These are runs of 8 systems, one row a step. Runs of the same system follow the same rule from any start.
J_248, trace 1:
[[  2  13  -2  -8   5  -9  -7   1 -29  11   2 -13 -26  -5  -4  -1  14  -1
   16 -21]
 [-20  16   3  -6   8  30   9   4   4  24   0  -3  -2  11  -9 -10  18 -12
    5  -5]
 [  6   4   0   9  -5  -2  31  -3  19 -11  -3  22   5   9 -19  -9  16 -12
   11   6]
 [  3   5  10  14 -12 -32   8  -1 -25   3 -20   9   6  12  -7   4  -9  -1
   12  -6]
 [ -7  -3  17   0  -7   8 -12  18  -5  21 -21 -18  23  13   1  -1 -14  -3
    0  10]
 [ 23 -17  11  -1  -9   5   2  13  32 -11   7 -18  13  -3  -4  -2   1   0
    3  15]
 [ 21   1  12   6 -11 -25   2 -13   3  -7  16 -17 -13  -1   7  17  -2  16
    8 -18]
 [-18  19   7  -2   1  12  -7 -17   7  21   2 -15  -2   9  15  12 -12  16
  -10 -16]]
J_876, trace 2 (8 x 20):
[[  8 -10  -8   5  -2  -1  15   3 -11  -8   4  15  -8  13 -11  -5  19 -37
   11   6]
 [  7   2   3   8 -16  -2  16  -9  -1   8  -8   1  -4  33  -2   3  -2 -34
    7  -4]
 [  0 -14  12   6 -15  14   6  -3  21  15   1  -1  17  26   6  -9  -7 -24
   -6   3]
 [ 16 -28  14   9 -15  -7   7  -3  23  -6  15   8  17   5   5 -11  -1 -10
   -5   2]
 [ 15 -18  14  15 -14 -26   3 -10  -2  -8  18  -1  11  10  13  18 -11   1
   -4  -6]
 [ -3  -8   3   7   0   1  -3  -6   1  -6  22 -12  12  13  19  35 -13   3
  -16   7]
 [  5  -7 -16  -5   4  11  -6 -14  21 -20  16  -1  -5  -4  17  19 -11   3
  -21  10]
 [  5  -7 -16  -6  -1  -7 -16 -24   2 -10   7   7 -20 -11  20  -1 -15   4
  -17 -11]]
J_605, trace 3:
[[-26  -4 -10  -6  22  24   0   7  -7   3  15  17  10  -7  -1  -3  15  -5
  -12  11]
 [ -1  11 -25   3   5  -8  12 -14  -3 -23 -12  28 -14  -4  -6   7  -4  -1
   -3   9]
 [ -5   8  -3   2  -7 -13 -10 -13 -29  14 -19  -2 -12  18  10   5 -17 -13
   -2 -15]
 [ -8 -21   2  -6  -1  17 -13  12  -6  18  -6   4  11   6   3 -27   0 -28
   -7   7]
 [ 20 -17  -5   4  -6 -13  13  -1  12 -20   0  22  -3  -8 -10 -22  10 -13
    6   6]
 [ 15   6  14  13 -16 -24  16 -11  -6   4   6  -6  -8  19  -3  11   5  -8
   17 -19]
 [ -9   3  18   2  -7  21   7   8  15  23  -2 -17  20  24  -2   3   2 -11
    3   4]
 [ 11  -4   1   1  -6   6   6   4  40 -15 -13   4  14  -9  -7 -11  -9  14
   -3  18]]
J_919, trace 4, 8 rows:
[[ -1 -11   6  -8   1  29  -3   0  31  10  20 -14   4   3   7 -10  10  -9
   -8   0]
 [ 19 -12  17   2  -6 -15   3  -5  15  -8  28  -9  -1 -13   4   1  10  17
    5 -14]
 [ -7   8  18  15  -8 -24   8 -17 -11   8   5   5  10  11   9  18 -11  18
   -1 -18]
 [-20  14 -11   5   7   9   6 -12   9  -7  -6  13  11   9   6  22 -20  13
  -19  13]
 [ 12   0 -25 -10   2   3 -15  -1   8 -24 -14  -5 -17 -14   6   8 -17   4
  -11  17]
 [  4  -2  -4 -13  -3  -4 -28  -1 -19  13 -13 -16 -20  -9  11 -15 -10  -4
    0 -14]
 [-26   4   2  -8  16  18  -8   0 -12  23  12   7  -1 -10   3 -19  15   3
   -6 -15]
 [ -2  -4  -9   1  15  -2  15  -1  -6 -16  25  25  -5 -17  -9  -3  26   1
    3  -1]]
J_471, trace 5 (8 x 20):
[[  0 -19  16  13  -9 -14  -4  -3   2  -2   9   2  29   6  15  13 -21  12
  -14   5]
 [  0 -14  -5   1  -3  -3 -20   1  -4  -6  -6  -8  12   4  19  19 -30   4
  -20  16]
 [  0   0 -17 -11   2  17 -19  -4  10  -7  -2 -19 -11   1  19  17 -20  -1
  -19  11]
 [  0   9 -15 -13   8  16 -12 -15  16  -4  15 -16 -26 -10  15  10   1   8
  -10  -7]
 [-13  14  -8  -8  14   4  -4 -19  -5   3  19   4 -21 -17   8   1  11  18
   -6 -21]
 [-25  14 -11  -2  19   0   5 -10 -19   1   6  27  -5 -14  -3  -4  10  14
   -5 -10]
 [-14   6 -20  -1  12   0   8   2 -12 -12 -14  36  -3 -13 -14 -13   7  -1
   -1  12]
 [  8 -10 -15  -4   0   1   4   8   1 -11 -16  23  -8 -11 -14 -29  10 -19
    5  12]]
J_181, trace 6:
[[ 16 -11  17   4  -8 -27  -9  19 -26   0  -8 -16   8  -4  -4   4  -3   6
   15  -2]
 [-10   5   8  -2   8  18   1  27 -12  12   2 -23  13  11  -9  17  12  -5
    8  12]
 [  7  17 -17  -8   8  15   9  10  21 -20  -7 -11 -12 -10 -15  12  10   7
    7  18]
 [ 14  21   0   2 -11 -21   1  -7   1  -6 -26 -11 -15  -2  -5   7 -14  19
   12  -7]
 [-16  11  25   4  -3  -1  -3   9  -2  23 -17  -8  24   4  -3  -4  -9  22
    3  -4]
 [ -3  -9   6   0  12   4   4  23   8 -12   7   5  23 -21 -13  -3  11  21
    1  20]
 [ 16  -1  -9   2   2 -22   2  15 -26 -24  -4  -3  -8  -8 -10  19   4   3
   11  12]
 [ -9  19  -4  -4   1   6  -6  14 -22  14 -26 -19  -4  15  -4  14  -7  -7
    8   6]]
J_456, trace 7, 8 rows:
[[  6 -18 -13  -9   8   0 -25   8  -5 -16   8  -7   0 -21  14   8 -12  11
  -15  13]
 [ 13  -2 -16   1   4 -18   3 -15   1 -28  15  13 -19 -19   4   8   1  12
   -4  -3]
 [ -8  15 -20  -4   7  -3  -2 -22 -22   1   3  10 -30   3   9   7   0  -9
   -5 -17]
 [-16   3 -18 -16  18  31  -8   0  -2   7  12   2 -15  -4   4  -9  15 -16
   -9   1]
 [ -7  -5  -7  -1   8  12  16   0  13  -4   5  30   2  -9 -13 -26  21  -9
    2   3]
 [ -2  -4   2   6  -7  -9   9   1 -18   8 -19  25   3  11 -10 -24   3 -25
   10  -3]
 [  9 -19   3  -3  -7   7  -7  21 -12   8  -6 -14   6  15  -3  -6   3 -35
    5  12]
 [ 22 -17  11   7 -12   0  15   7  23 -10  16 -12   9  12  -5   6  10 -16
    7  10]]
J_178, trace 8, 8 rows:
[[ -9  14   0   3   3   6  14  16   5  -2 -31  13  14   0 -23  -8   0   6
    9  19]
 [ 17  -1  -1  -1  -4 -16   0  24  -7 -17 -27  -4   1 -12 -19  -4   0   4
   16  17]
 [ 15  -6   7  -9  -5  -6 -19  25 -19   6 -14 -31  -4  -4  -4  -3   0  -5
   15   3]
 [  5   3   2 -16   2  24 -15  15  10  13  -1 -34 -10  -4   0  -6  10  -6
    6   1]
 [  2  28  -2  -9   4  16   8  -5  24   4  -1 -20 -22  -4  -8   1  13  11
   12 -10]
 [-11  36   6   3  -1  -4  12  -7   4   9 -21  -4  -5   3 -10   7  -2  23
   11 -12]
 [-15  16   2   1   4   1  -4  11  -1   3 -33   6  16  -9 -10  -4 -15  25
    0  12]
 [  5  -2 -10  -8   8  -6 -12  23  -9 -18 -19  -3   2 -25 -10  -1  -5  18
    3  21]]
J_178, trace 9:
[[ -5  -9   3 -12  14  24 -11  18  15   4  11  -8   7 -22  -4 -17  15  11
   -4   9]
 [  9  16  -6  -1  10  -2  14   3   0 -16  18 -12 -17  -6 -10  24  22  10
   14  -2]
 [-11  24  -1   5  -4  -1   6  -5 -17  13 -20  -9  -5  27  -1  22 -10 -10
    4  -4]
 [ -8   3 -10  -8  -3  16  -8   0  18   5 -34  11   4  -2  -1 -26 -17  -4
   -9  11]
 [ 16  -6  -1  -5   1 -16  -3   5   3 -15  -3   8  -9 -31  -9 -23   9  20
   10  -3]
 [ -5   2  16   1   7 -12  -6  17 -35  12  13 -17   5  -3  -3  14  13   9
   13 -11]
 [-16   6  -6  -7  10  33  -1  15   3   9  -2 -15   9  15  -2  14   5 -15
   -4  19]
 [ 15  14 -22  -5  -4   7  11  -8  25 -19 -15   2 -25   0  -9  -2   1  -9
    6   8]]
J_605, trace 10:
[[-12  20  -4  -4  14  11  11  14  12  -8 -12   6   7 -17 -20  -2   9  25
    7  14]
 [ -1  17  -4   1   4 -21  -5   6 -18  -9 -22  -1  -3 -13  -7  14 -11  30
    6   4]
 [ -7  -1  -1  -7  10   0 -23  22 -36   8  -8 -19   1  -5   4  11  -5   0
   -1   8]
 [  5  -9 -20 -14  14  14 -13  22 -11 -13   0  -3 -12 -16  -7  -6  14 -16
    2  18]
 [ 15  11 -18  -8   3  -8   4  -1 -10 -12  -7   1 -35 -10 -12  -7  15  -8
   17  -8]
 [ -8  20   6  -4   0   3   3   2 -18  26 -14  -8 -13   8 -12 -12  13  -8
   18 -17]
 [-13   6   7  -2   5  11   8  21  -2  11 -23  11  15  -2 -21 -23  10  -2
   11  10]
 [ 14   0   3   7  -5 -23   9  16  -8 -18 -25   9   8  -7 -19  -2  -3   8
   15  14]]
J_471, trace 11, 8 rows:
[[ 15   5   6   2 -13  11   6   8  25  -4 -12 -26   5  21  -3  16  -8  -9
    5  15]
 [ 20   3  17   0 -15  -6  -5  -6  26   3   1 -30  -5   2   7   6  -8  15
    5 -13]
 [-10   5  23  -1   0  -1 -13  -2  -4  22  10 -22   8  -4  13   8  -7  26
   -3 -18]
 [-21  14   3   1  14   1  -4   7 -13   2   1  -8  14  -4   2  29  -7  28
   -8   8]
 [ -4  21 -17  -5   8  -2  -6   2  -3 -15 -27  -2  -9 -12  -4  16 -16  21
   -3  13]
 [  0  15 -14 -18   5  16 -15   4   8   4 -26  -8 -20 -17  -5 -20  -2   7
    3   2]
 [ -2   9  -1 -14  14  19  -2  14   7   6   9 -11 -12 -20 -12 -17  27   7
   11  -4]
 [  4   8   4   0  10 -13  10  11 -20  -3  13  -1 -11 -14 -16   2  29   9
   20 -10]]
J_456, trace 12 (8 x 20):
[[  0   1 -12  -6   0  23  10   2  25  -2 -13  14  -3   1 -12 -24   9 -21
    0  12]
 [ 12 -10  10   2 -15  -6   6  -1   8  11 -16  11  -1   5 -10 -38   4 -19
   12 -10]
 [ 11 -16  22   2 -10  -8  -3  17 -16  17   3 -15   7  10  -4 -11  11 -19
   16  -8]
 [  8  -6  17   9  -5   0  14  17   2  -1  17 -17  18  16  -7  22  11  -7
   10  10]
 [ -1  10  10  14 -12  -1  19  -8  21  -2  -2  -4  17  25   2  26 -14   4
   -3   6]
 [ -6   2  10   2 -12   3 -12 -12  18  15 -12 -11  12  11  17   4 -29  12
  -16  -5]
 [  1 -15  14  -4   0  -5 -22   0   6   5  10  -9  12 -20  16  -6 -12  28
  -12  -6]
 [  0  -4   2   5   9 -25  -5   0 -20 -14  14  10   4 -20   4  12   0  29
   -2  -4]]
J_181, trace 13:
[[  7  11 -12  -7   6   0  -9  12   9 -20 -24  -9  -4 -21  -8   7 -10  24
    0  19]
 [  6  10   9  -4  -2 -20 -15  12 -19   4 -20 -17  -4 -14  -2   3  -8  26
   11  -6]
 [-17  12  15  -3  12   6  -2  23 -15  17  -3 -13  14  -8 -11   3  12  21
   11   1]
 [ -4  15  -7  -2  16   3  15  20  -2 -15  -3   4   1 -17 -22   5  19  17
   13  14]
 [  6  20  -7   4  -3 -18   9   8 -17 -11 -31   5  -9  -2 -18   7  -2   6
   17   7]
 [ -8  13  10  -1  -4   3  -2  18  -7  17 -38  -6  12   5 -14 -12  -7   3
   12   7]
 [  8  -4  11  -6   1   7   0  26  14  -1 -14  -9  11 -16 -18 -20  11  11
   14  13]
 [ 24  -1  11   4  -7 -21   9  21  -5 -13  -2 -17  -1  -5 -16   7  13   6
   24   4]]
J_876, trace 14:
[[ -3   9 -12  -7   2  -9 -17 -14 -28   7  -3  -6 -28  -2  12   4  -7  -3
   -2 -19]
 [-26   6  -6 -11  18  29  -8   3 -13  20  10  -1  -5   1   5  -5  13 -12
   -7  -3]
 [ -2   1 -16  -4   9  10  15  -1   6 -11   5  26 -13  -9 -15 -20  23 -16
    5   4]
 [  1   8  -1   8 -11 -18  12 -12 -17   6 -21  20 -10  14  -9 -12  -2 -16
   10 -13]
 [-15  -5  11   3  -4  11  -1  13 -12  22 -15   0  22  23  -2  -6  -6 -21
   -1   8]
 [ 17 -20   4   1  -6   8  10  19  18 -12   4  -2  12   3 -12  -9  12 -19
    7  20]
 [ 29  -5  12   9 -23 -24  10  -9   9  -6   0 -11  -7  12  -1   5  -2  -8
   14 -11]
 [ -6  -1  24   7  -9   3  -2  -6   8  21  11 -20  16  20  15  16 -12   4
   -7 -11]]
J_919, trace 15, 8 rows:
[[  9 -14 -10   7  -8 -18   8  -2 -11 -15 -15  30   1   4  -5 -13  -6 -22
    1   9]
 [  1 -20   0   1 -11   4  -6   7  -1   7 -21  12  16  12   1 -21 -13 -27
   -5  12]
 [  5 -31   9  -4  -3  13 -11  20   8   5   7  -6  20  -2   4 -16   2 -15
   -7  15]
 [ 14 -29  18   3  -5  -6  -5   8  -4   1  31 -14  11   2   8   5   9 -10
    1  -4]
 [  0  -8  16  12  -8  -3   9 -15   4   9  30  -5  10  23  14  18   1  -8
   -5 -14]
 [  0   0   2   8  -8   4  11 -24  31  -7  15   4   8  11  14  17 -13   8
  -16  -3]
 [ 11  -2  -3   2  -9 -12  -9 -15  20 -17  -4  -3  -1  -8  14  10 -26  23
  -13   1]
 [ -7   1  -2  -4   1  -9 -25  -6 -13   5 -11  -9   0  -9  19   8 -27  21
  -14  -4]]
J_248, trace 16:
[[ 17 -34  12   0  -8 -10 -12  15  -9   0   9  -1  10  -6   3 -22   5 -16
    2   3]
 [  7 -20  17   3  -1  -6  -5   6 -16   8  34 -18   6   6  10  12  11  -9
    2  -9]
 [ -5   0   2   5  -2  13   8 -14   7   5  26 -13   0  24  13  26   2 -15
   -9  -4]
 [  2  -2 -11   6 -11   2   8 -30  21  -6   2  15  -5  18  15   5 -17 -14
  -16  -2]
 [ -3 -14  -2   4  -9 -15 -11 -19  -2   1  -9  26   5  -4  15 -16 -23   2
  -17  -7]
 [-13 -23   3  -2  10  -2 -21   8 -16   2   8  13  20 -17  13  -9 -10   9
  -18   6]
 [  0 -19 -10  -5  16   7  -9  14 -11 -18  26  -5   3 -14   8  17   8  -1
  -10  17]
 [  9  -1 -23  -8   7   4  -6  -7 -11 -15  17 -10 -27   2  10  22   6 -17
   -5   0]]

Name the system that made each run.
trace 17, 2 rows:
[[-11 -18 -18  -8  15  17 -17   1  -6  -8  15   8   2  -8  16   3  -7  -8
  -24  13]
 [  5  -6 -26  -5   5  -3  -3 -21  -5 -18  12  19 -25  -8  10  -1   1 -12
  -11  -4]]

J_605
trace 18, 2 rows:
[[ -8  -3   6  15  -3 -11  25 -10 -10  -1   8  29  12  19  -7   2   8 -17
    3  -3]
 [ -8  -8   3  13  -9 -11   3   3 -22   3 -15  12  21  24   3  11 -18 -17
   -5  11]]

J_248
trace 19, 2 rows:
[[  8   8   4  -1 -17  -7  -3 -24  16  12 -20   4 -15   3   6 -21 -15   3
    1 -22]
 [ -9 -14  28   5  -5  -7  -6   0  -6  24   7   6  22  -1   5 -23   0   6
    0 -16]]

J_605
trace 20 (2 x 20):
[[ -4  -6 -12   3  10  -2  15 -17   0 -15  26  30  -9  -9   1  -3  15  -3
   -7  -5]
 [-13   8 -13   9   1 -15   8 -21 -22  -4  -9  27  -5  13   4  10 -12  -9
   -7  -5]]

J_876
trace 21, 2 rows:
[[ 22 -27   1   2 -12 -25  -9  -7  -2 -12   3  14  -3 -13   7 -20  -6  -6
   -2  -6]
 [  9 -13  14   7  -5 -11   8  -6 -14   8  32  -4  -2  12   5   6  18 -18
    7 -17]]

J_605
trace 22, 2 rows:
[[ -1   6  13  14  -5  -9  13   7   3  -7  -1 -10  22  18  -2  34 -10  11
    1  13]
 [  0   9   1   4 -10   2  -6 -10  19  -2 -15 -13   8  11  13  22 -30  14
  -13   9]]

J_456
trace 23 (2 x 20):
[[ -2   3   2   8 -15  -5   4 -17 -10  16  -5  -2  -4  33  10  10 -12 -25
   -1 -13]
 [-10 -17   5   1  -3  26   0   1  18  11  11   1  19  16   9  -7  -2 -21
  -15  11]]

J_876
trace 24:
[[ 17  14  -2   4 -13  -6  12  -9  36 -16 -17  -3  -4   1  -7   5 -11  15
    4   7]
 [  8  -8  16  -7 -10  -5 -19  -1  13  15  -7 -10   1 -17   7 -29  -8  17
    0 -15]]

J_471
trace 25, 2 rows:
[[-12  23 -11   4   1  -5   1 -17  -9  -3 -11  -3  -8  13   9  31 -19  11
   -8  -1]
 [-16   4 -16  -5   4   5 -17 -10  -5   1 -26  17  -2  -5  11  -8 -26   6
  -20   7]]

J_178
trace 26 (2 x 20):
[[ 25 -20   1  -9  -8   0 -16  20  14 -11 -10 -18   0 -14  -2 -15  -4  -3
    5  15]
 [  2  -9  25  -2  -5  -7 -15  13 -21  24   9 -25   9   3   5  -3   4  -1
    8 -15]]

J_919
trace 27, 2 rows:
[[  1  13  -4   5  -6 -19   6  -2 -34   4 -20   3 -11  15  -6   9  -3 -14
   13  -7]
 [-10  17   2   3 -10  16  14  -3  16  16 -27   3   5  25 -10 -10  -4 -17
    5   2]]

J_471
trace 28:
[[-16   2  -5  -8   3  20 -22  -7   5  15  -8  -9   3   3  20   2 -24   3
  -21   1]
 [  0  -9 -12 -15  15  11 -22   2   4  -7  21  -7 -12 -26  13  -2   4  14
  -13   1]]

J_919
trace 29, 2 rows:
[[-25  14  -5  -4  14   1 -15   0 -20  11 -14   8   4 -13   5   1 -12  24
  -10  -2]
 [ -4  -3 -17 -12  15   4 -17  17  -9 -15 -13   7  -2 -28  -4  -7  -3  16
   -7  20]]

J_456
trace 30, 2 rows:
[[ -1  15  -6   0  -4  -1   9   6  14  -6 -38  14   3  -7 -18 -16  -7  11
    8  12]
 [ 14  -8  16   1 -12 -20  -6  16  -4   2 -27  -1  10 -11 -11 -23  -8  11
   13   2]]

J_181
trace 31 (2 x 20):
[[-27  17 -14  -1  16   7   9 -11  -6   2  -7  32  -3  -8  -7  -9   6   9
   -6  -2]
 [ -5  -1 -15  -2   8   3   9   3   6 -15 -11  32  -1 -19 -14 -22   9   3
    0  12]]

J_471
trace 32 (2 x 20):
[[ -7   3  -3  -2  13  -4  -5  19 -43   4   5  -9  -4   1  -5  16  13  -9
    9   4]
 [ -7  11 -13  -4   5  19  14  -4  -5   6   8  -1 -16  20  -7   6  20 -32
    6  -2]]

J_919
trace 33, 2 rows:
[[ 20  -9  16   1 -17   6   6   6  20   9   2 -24   0  19  -2  -6   6 -22
   11  -3]
 [  4  -3  29   4 -11   4   7   2  29  15  10 -19  17   8   0  -3   3  11
    7  -8]]

J_919
